Each row has a name. After each piece below comes the name of the row it's from, unless a question asks for something else. Each question is about the rows just above it. Places in a row count from 1.

Zoto: [ 20  10  38 -18  14  31]
raso: [ -9 -12 -12 -38  14  34]
belal: [ 9  9 -2 10  3  2]
gog: [-16  -8 -36  45 -18 -34]
Fem: [  6  -3  31 -52  11  23]
posa: [-12 -12  -9 -51   2 -10]
Does one of the named rows hold [ -8 -36  44 -18] side by side, in this order? : no
[-12 -12  -9] begins in row and place : posa, 1

lapa: [ -7  24 -26  -3  11  -8 -28 -16   3 -26  37 -19  29   8   2  16  11 -14]
Rora: [ 23  15   6   3  -1  -5 -11   4   2  -9   1  36 -21 -22   3  22 -16 -28]
sut: [ -7  24 -26  -3  11  -8 -28 -16   3 -26  37 -19  29   2 -10 -15  13  13]
Koled: [  0 -33   8  13  16  -3  -8  15  -9 -13  -8  -2  16   1 -32   9 -18  23]
Refeg: [  7  16  20   5  12  39   4  -8 -13  -9 -23  11 -11  16  18  20 -13   5]
Gadop: [ 24  -4 -16  24   2  -2  33  18   1  19 -22   5 -30 -27   8  -9   1  12]
ratu: [-16   2  -5 -26  25  14 -16 -13 -16   2   5  -6 -22   3 -19  -1  -9  18]
Likuz: [  2   3   9  23   5   9   6  12 -16 -23  28  13  27  -8  14   6 -15 -20]
Labim: [ 28  -8  21  13 -15 -15  30 -10   4 -23  -2  -6 -33   5  -4   4  -3  14]
Is [  3 -16 -28  -8  11] printed in one of the named rows, side by side and in this order? : no
Where does [ -4 -16  24   2  -2  33] start? Give its row and place. : Gadop, 2
Where does [ -9 -23] start? Give its row and place. : Refeg, 10
Among the named rows, does one hold [ 36 -21 -22] next to each other, in this order? : yes
Where does [ 7 16 20  5 12 39  4 -8] start? Give its row and place. : Refeg, 1
Is [-13 -16  14] printed in one of the named rows, side by side and in this order? : no
The row named Gadop: : [ 24  -4 -16  24   2  -2  33  18   1  19 -22   5 -30 -27   8  -9   1  12]

gime: [-30  33 -21 -39  29  31 -31 -11 -16  24  15 -14  25  -8   7 -23]
sezi: [ -3   2   6  20 -26  18  30  15  18  -7  18  38 -14  20 -28  -8]
dutu: [ 13  19   6  14 -12   3  18  16  -2   2  16   8  -8  -1 -30  -1]
The row named gime: : [-30  33 -21 -39  29  31 -31 -11 -16  24  15 -14  25  -8   7 -23]
Does one of the named rows hold [-31  33 -21 -39  29] side by side, in this order? : no
[-14  25] begins in row and place : gime, 12
Where does [-2  2] start? Give its row and place. : dutu, 9

numi: [ 37  -5  43 -22 -31  11  37  35]
kiga: [ 27  -7 -21  31   6  23 -27 -23]
dit: [  3 -22  -3 -30 -13  32  23  -4]
megi: [ 13   6 -25  21 -26  20  18 -13]
ruvod: [ -9   9 -32  32  10   2 -11 -43]
Lin: [ -8 -28  27 -48  11   5  12   7]
nuzol: [ 25  -3  33 -39 -19   2  -8  20]
The row named numi: : [ 37  -5  43 -22 -31  11  37  35]
The row named dit: : [  3 -22  -3 -30 -13  32  23  -4]

mone: [-10 -14  35  -3   0]
Nafig: [  7  -6  50 -14   0]
zisaf: [19  8 -9  1  2]
fubut: [-4 -6 39 -6  2]
[-6 39] begins in row and place : fubut, 2
Where does [-4 -6 39 -6] start? Give its row and place. : fubut, 1
Among the named rows, does one hold [ 8 -9  1  2] next to each other, in this order? : yes
The row named mone: : [-10 -14  35  -3   0]
Among the named rows, does one hold [ 50 -14  -1] next to each other, in this order? : no

pib: [  6  20  17  -5  -6  -9  10 -11 -16   6]
gufe: [ -3  20  17  -5 -34  -9  10 -11  28   6]
gopav: [  6  20  17  -5 -34  -9  10 -11  28   6]
dal: [  0 -16 -31 -12  19 -10 -25  -7 -29 -16]
bisu: [  6  20  17  -5  -6  -9  10 -11  28   6]
The row named gufe: : [ -3  20  17  -5 -34  -9  10 -11  28   6]
Among the named rows, does one hold [ 6 19 17] next to each other, in this order? : no

Sevo: [  6  34   0 -30  10  21  22  -9]
fiz: [ 18  28  18 -18 -16 -10   5   5]
vuluf: [  6  34   0 -30  10  21  20 -20]
difal: [  6  14  23 -15  14 -28  -1   9]
luriz: [ 11 -26 -17  11   5  -2  14  -5]
tas: [-11   2  14  13  20  12  13 -33]
ribuk: [ -2  40  11 -26 -17   9   5  -2]
Gan: [ -6  10  17  -2 -30   6  14 -19]
movuk: [ 14  13  -6  -1   2 -27  22 -43]
Is [-30   6  14] printed in one of the named rows, side by side and in this order? : yes
Is [ 22  21  10 -30   0] printed in one of the named rows, side by side and in this order? : no
Where does [-16 -10] start? Give its row and place. : fiz, 5
[ 11 -26 -17   9   5  -2] begins in row and place : ribuk, 3
which: [  6  34   0 -30  10  21  22  -9] : Sevo

Nor: [ 27 -35  -9   2  -9 -23   0 -33 -19 -11 -12  24]
vob: [-17  31  12   3  14   4   0  -6   0 -11  11 -12]
futut: [-17 -35  -9   2  -9 -23   0 -33 -19 -11 -12  24]
The row named futut: : [-17 -35  -9   2  -9 -23   0 -33 -19 -11 -12  24]
The row named Nor: : [ 27 -35  -9   2  -9 -23   0 -33 -19 -11 -12  24]
The row named vob: : [-17  31  12   3  14   4   0  -6   0 -11  11 -12]

bova: [-19  34 -30 -19   2 -15 -15]
duk: [ 17   2 -22 -14  23 -18 -27]
Kisev: [-34  -4  -1 -28 -21  15   7]
dom: [ 22 -39 -24 -12  13  -9 -30]
dati: [  2  -4 -32  -8  15   6  -9]
tadi: [ -4 -14  38  42 -10  26  28]
Tilef: [-29  18 -24  41 -18   5   1]
puru: [-32  26  -9  27 -12   9   4]
garo: [ 37 -17 -27  30   0  -9 -10]
kubuk: [-11 -21  27  17  10  34  26]
tigok: [ 28  45  12 -27  22 -29   5]
The row named dati: : [  2  -4 -32  -8  15   6  -9]
Row and place where [10 34] starts: : kubuk, 5
Among the named rows, does one hold [14  7] next to each other, in this order? : no
Where does [-24 -12  13  -9 -30] start? Give its row and place. : dom, 3

Zevo: [-39  -4  47   2  -6 -24]
Kosa: [-41   9  11   0 -30 -36]
tafa: [-13   2  30  -1 -16   8]
fanog: [-34  -1  45   1 -10 -18]
taf: [-27 -19  22  -2  18 -26]
didi: [ 23 -10 -37  -5   9  10]
daf: [-15  11 -21  -2 -31 -21]
rekot: [-14 -20   1  -4  19 -16]
Nufo: [-30  -4  47   0  -7 -12]
Giv: [-23  11 -15  -2 -34 -26]
zogul: [ -5 -19  -5  -4  20 -12]
The row named daf: : [-15  11 -21  -2 -31 -21]
The row named Nufo: : [-30  -4  47   0  -7 -12]
The row named zogul: : [ -5 -19  -5  -4  20 -12]
Among the named rows, does one hold [18 -2] next to each other, in this order? : no
Is [-38  -5] printed in one of the named rows, side by side and in this order? : no

pabiz: [-26  27 -41 -11]
Teke: [-21   1 -13 -21]
sorim: [-48  -6 -20 -27]
perof: [-48  -6 -20 -42]
tifur: [-42  17 -45  -2]
nenuz: [-21   2 -15 -23]
The row named Teke: : [-21   1 -13 -21]
The row named pabiz: : [-26  27 -41 -11]
Among the named rows, does one hold [-21   1 -13] next to each other, in this order? : yes

Rupoz: [ -2   0 -12 -11  12   4 -20   3]
Tonil: [ -1   5   8   3  10   3 -15   3]
badef: [-8  9 19 19 -7 -4  9 -3]
Vepi: [  5  -2  -1  -5  -5 -11   2  11]
lelov: [  4  -6 -18 -13  -6   0  -1   0]
kizir: [ 15  -5  -2 -11  -3  -5  -1  10]
tosi: [ -3 -10 -41 -26   9  14 -30  -2]
gaso: [  1  -6 -23 -16  14  13  -5  -8]
Lif: [ -6  -3 -20 -11  -3  -4  -6  -2]
The row named Tonil: : [ -1   5   8   3  10   3 -15   3]
Does one of the named rows hold [ -6  -3 -20] side by side, in this order? : yes

gaf: [45 -6 38 52 36]
nole: [ 46  -6  38  52 -35]
Bifa: [ 45  -6  38  52 -35]
Among the named rows, does one hold [-6 38 52] next to each other, in this order? : yes
Is [38 52] printed in one of the named rows, side by side and in this order? : yes
The row named Bifa: : [ 45  -6  38  52 -35]

mokor: [ 22 -31  18  -2  19  -6   3  53 -38]
Dafo: [-11  22  -4  33 -17  13  -3 -17   3]
seba: [ 0  0  0 -1  0  0  0  1 -1]
muf: [-33 -14   1  22 -18 -27   9  -2  25]
Vovol: [ -4  -2  18 -31  19   7   7 -17   3]
Rubu: [-13 -12 -10   6  -8 -16  -6   2  15]
nase: [  9 -10  37 -31  20  -5  33   8 -21]
vafak: [ 15  -7 -35 -31   9  -1 -32  -5  17]
befip: [  0   8  12 -40  11   0  20 -24   9]
Nit: [ 14  -2 -39 -42   9   0 -32 -14  22]
The row named mokor: : [ 22 -31  18  -2  19  -6   3  53 -38]
Where does [-31  18  -2  19] start? Give its row and place. : mokor, 2
The row named Vovol: : [ -4  -2  18 -31  19   7   7 -17   3]
[-32 -14] begins in row and place : Nit, 7
Does one of the named rows hold [ -4  -2  18 -31  19] side by side, in this order? : yes
The row named befip: : [  0   8  12 -40  11   0  20 -24   9]
The row named seba: : [ 0  0  0 -1  0  0  0  1 -1]

lege: [  1  -1   0  -2 -32 -27]
Pedi: [  0   0  -7 -41 -15  -2]
sufet: [  1  -1   0  -1 -11 -42]
lat: [-20 -39  -5   0   0  -2]
Pozi: [  0  -2   0  -7 -42 -13]
Gera: [  1   0  -1 -19 -38  -4]
vuf: [-27 -33  -3   1   0  -1]
lani: [  1   0  -1  -1 -12 -42]
Is [  0  -5 -39] printed in one of the named rows, side by side and in this order? : no
Does one of the named rows hold [-38  -4] side by side, in this order? : yes

Gofe: [44 -7 21 19]
Fonan: [44 -7 21  7]
Rol: [38 -8 15 10]
saguz: [38 -8 26 -3]
Which row holds [38 -8 15 10]? : Rol
The row named Rol: : [38 -8 15 10]
The row with [38 -8 26 -3] is : saguz
The row named Fonan: : [44 -7 21  7]

